(in the rows, 128 means zero)
Rotation paths and how fast each direction turns (deg/step)
Each turn is a multiple of 5 degrees from 10 to 175, or 0.
Each row of a path follows its step; steps can be skipped.

step 0: [117 127 116 133 135 126 115 132 136 126 113 118 119 108 127 131 133 133
 129 127 134 123 134 128 135 133 115 125 152 149 122 132 125 130 134 130]
step 1: [113 130 114 126 112 122 127 136 129 125 130 132 130 142 109 127 134 136
 116 116 142 134 127 125 131 139 124 139 141 135 126 111 126 123 134 122]
step 2: [125 141 117 131 133 132 119 117 132 125 120 117 115 123 122 125 142 137
 133 137 135 130 123 130 109 129 119 122 138 125 124 118 141 123 147 116]
step 3: [128 118 112 137 134 122 141 119 113 138 127 127 138 135 119 123 129 141
 133 115 153 123 121 119 115 131 125 125 140 135 129 121 131 133 126 124]
step 4: [121 120 130 119 140 130 120 117 113 125 113 129 118 126 118 131 142 131
 115 137 132 126 126 124 117 137 135 114 127 137 134 109 125 138 139 133]
step 5: [117 124 133 141 125 131 134 126 104 143 122 118 129 139 134 121 120 136
 127 127 129 117 130 135 132 129 133 138 142 134 126 111 136 133 143 126]
step 6: [109 126 128 124 143 119 122 130 120 126 115 128 131 133 135 120 123 129
 120 136 139 151 124 139 116 124 142 121 128 131 123 118 138 123 130 137]
step 8: [115 115 135 109 144 134 126 139 135 138 125 138 133 119 126 118 125 131
 129 126 128 125 131 126 119 123 143 123 145 141 115 128 138 130 136 133]
step 11: [123 148 135 124 139 130 141 124 137 134 123 117 138 132 129 118 121 131
 128 129 141 122 108 117 120 136 122 114 141 123 128 136 120 126 131 133]
step 12: [129 112 126 123 121 141 135 124 135 132 107 131 123 115 127 136 126 126
 116 111 137 123 108 121 133 133 132 116 135 123 122 120 129 130 125 138]
[128 124 130 137 132 129 131 128 131 126 130 124 125 128 129 128 132 127
 127 130 125 129 126 129 132 131 128 124 131 126 125 127 127 129 127 123]  155
[128 125 132 126 125 132 126 129 127 124 131 127 128 131 124 130 132 125
 125 131 125 126 126 129 121 131 127 134 128 126 126 126 124 128 129 130]  125
[123 131 128 125 133 128 127 127 132 131 126 127 133 129 129 131 133 129
 129 131 126 128 127 133 128 132 126 127 123 127 134 128 126 129 130 127]  155

step 0: [136 125 133 117 128 124 116 120 121 135 125 136 140 137 122 142 127 126
 123 130 132 128 109 127 128 117 135 130 130 135 121 127 130 123 148 130]
step 1: [128 127 130 126 138 127 129 112 135 130 127 151 128 137 117 135 137 134
 128 135 119 129 126 141 125 124 134 128 130 118 118 125 141 119 134 128]
step 3: [138 125 128 122 117 122 118 122 130 119 129 144 137 131 123 140 124 125
 133 122 110 140 118 127 122 131 137 126 118 129 126 123 141 121 133 119]
step 4: [137 133 139 131 128 131 128 112 143 133 129 136 135 123 131 143 126 125
 120 123 125 146 140 144 127 124 128 131 119 124 124 133 137 129 130 125]
step 5: [126 143 139 130 125 115 114 120 142 119 126 130 135 134 124 136 120 122
 134 125 136 137 128 131 128 134 135 136 124 137 132 136 130 115 136 115]
step 6: [134 127 137 128 115 115 122 115 135 132 137 138 134 124 135 133 126 127
 122 137 120 133 120 126 134 124 135 154 125 125 128 132 136 128 136 129]
step 7: [128 143 137 133 129 126 127 109 143 128 139 139 125 125 133 124 128 119
 130 135 126 124 126 142 130 123 133 130 133 117 133 131 129 124 127 108]
step 8: [133 139 137 127 124 113 133 123 134 122 127 130 132 132 137 127 108 116
 129 122 119 124 114 123 133 115 130 133 123 120 133 136 120 120 138 125]
step 10: [133 148 132 126 136 111 135 121 133 133 120 130 121 135 137 135 125 128
 122 126 136 129 128 143 132 114 128 126 127 115 119 132 130 117 125 126]
step 12: [137 136 122 124 120 114 120 121 128 124 133 129 129 127 140 127 142 131
 128 133 113 128 126 136 126 116 132 129 126 113 111 125 142 126 124 131]
[128 127 133 128 128 131 131 125 127 129 131 130 127 127 128 121 126 126
 128 130 132 126 120 128 128 129 125 129 132 127 131 134 126 127 130 129]  40
[124 129 125 126 131 133 131 126 132 129 129 129 122 133 133 127 127 123
 124 128 130 128 133 132 130 130 127 126 127 127 128 129 133 127 130 127]  125
[125 125 127 122 124 126 123 132 127 125 129 126 128 129 130 127 129 125
 125 126 125 128 126 124 130 127 124 130 128 132 130 128 131 124 134 127]  125
[129 128 129 129 129 125 125 127 129 125 132 126 130 126 130 131 128 130
 124 127 131 122 130 131 130 128 123 122 133 129 127 132 128 127 125 125]  135

step 0: [135 127 139 123 121 138 130 108 142 131 134 111 124 127 128 125 141 123
 130 132 137 131 127 139 123 122 121 121 131 118 122 130 132 122 131 125]
step 2: [122 124 134 134 128 132 141 125 130 122 118 124 121 125 130 131 136 118
 153 138 138 126 124 130 128 137 129 129 129 129 143 135 134 130 138 120]
step 3: [135 133 136 129 124 123 135 117 134 133 120 119 118 120 124 136 121 125
 116 128 140 124 128 118 128 138 129 135 143 142 135 136 115 123 126 127]
step 5: [146 124 137 122 131 123 132 128 140 137 142 126 130 124 122 131 122 130
 135 134 139 124 132 142 118 141 133 120 134 132 128 122 130 113 135 130]
step 6: [129 133 117 128 116 124 121 119 138 125 134 122 124 136 131 126 139 132
 128 138 145 130 131 142 132 128 113 119 135 128 134 140 127 129 133 120]
step 7: [125 125 137 140 134 117 129 122 120 128 129 114 127 132 119 135 138 128
 132 135 141 129 135 138 125 151 132 140 120 136 124 130 127 134 133 129]
step 8: [119 131 127 132 126 129 137 122 134 123 129 122 114 126 139 135 129 135
 138 138 134 111 122 123 131 136 136 136 147 127 125 135 133 122 134 120]
step 9: [133 126 147 123 121 117 135 120 129 120 120 120 132 133 114 136 120 134
 125 130 145 125 138 123 118 122 130 131 139 123 130 137 123 127 122 129]
step 10: [132 134 136 126 128 132 128 116 124 136 138 129 122 130 134 139 140 132
 133 131 133 123 131 138 111 129 126 121 139 133 134 128 149 123 113 130]
step 11: [137 124 130 130 127 115 135 125 145 130 128 127 133 128 121 138 133 117
 127 144 135 122 122 149 121 122 135 118 129 131 122 137 126 127 135 126]
[128 130 127 132 130 126 129 130 127 126 123 126 119 126 128 129 128 129
 131 131 125 128 131 124 130 128 129 133 125 131 128 130 123 129 129 125]  70
[129 123 133 129 129 126 129 127 128 128 125 127 128 129 126 121 129 125
 130 128 134 130 127 129 126 125 131 132 122 123 129 126 128 127 128 128]  155
[130 130 127 132 128 128 126 129 128 131 129 128 124 126 124 128 124 127
 128 127 125 126 132 133 123 121 129 126 133 125 130 124 127 127 126 129]  65
[132 128 127 131 126 127 124 126 122 125 125 130 133 129 127 125 128 131
 128 126 130 125 129 127 123 128 122 131 128 130 127 128 127 134 127 127]  130
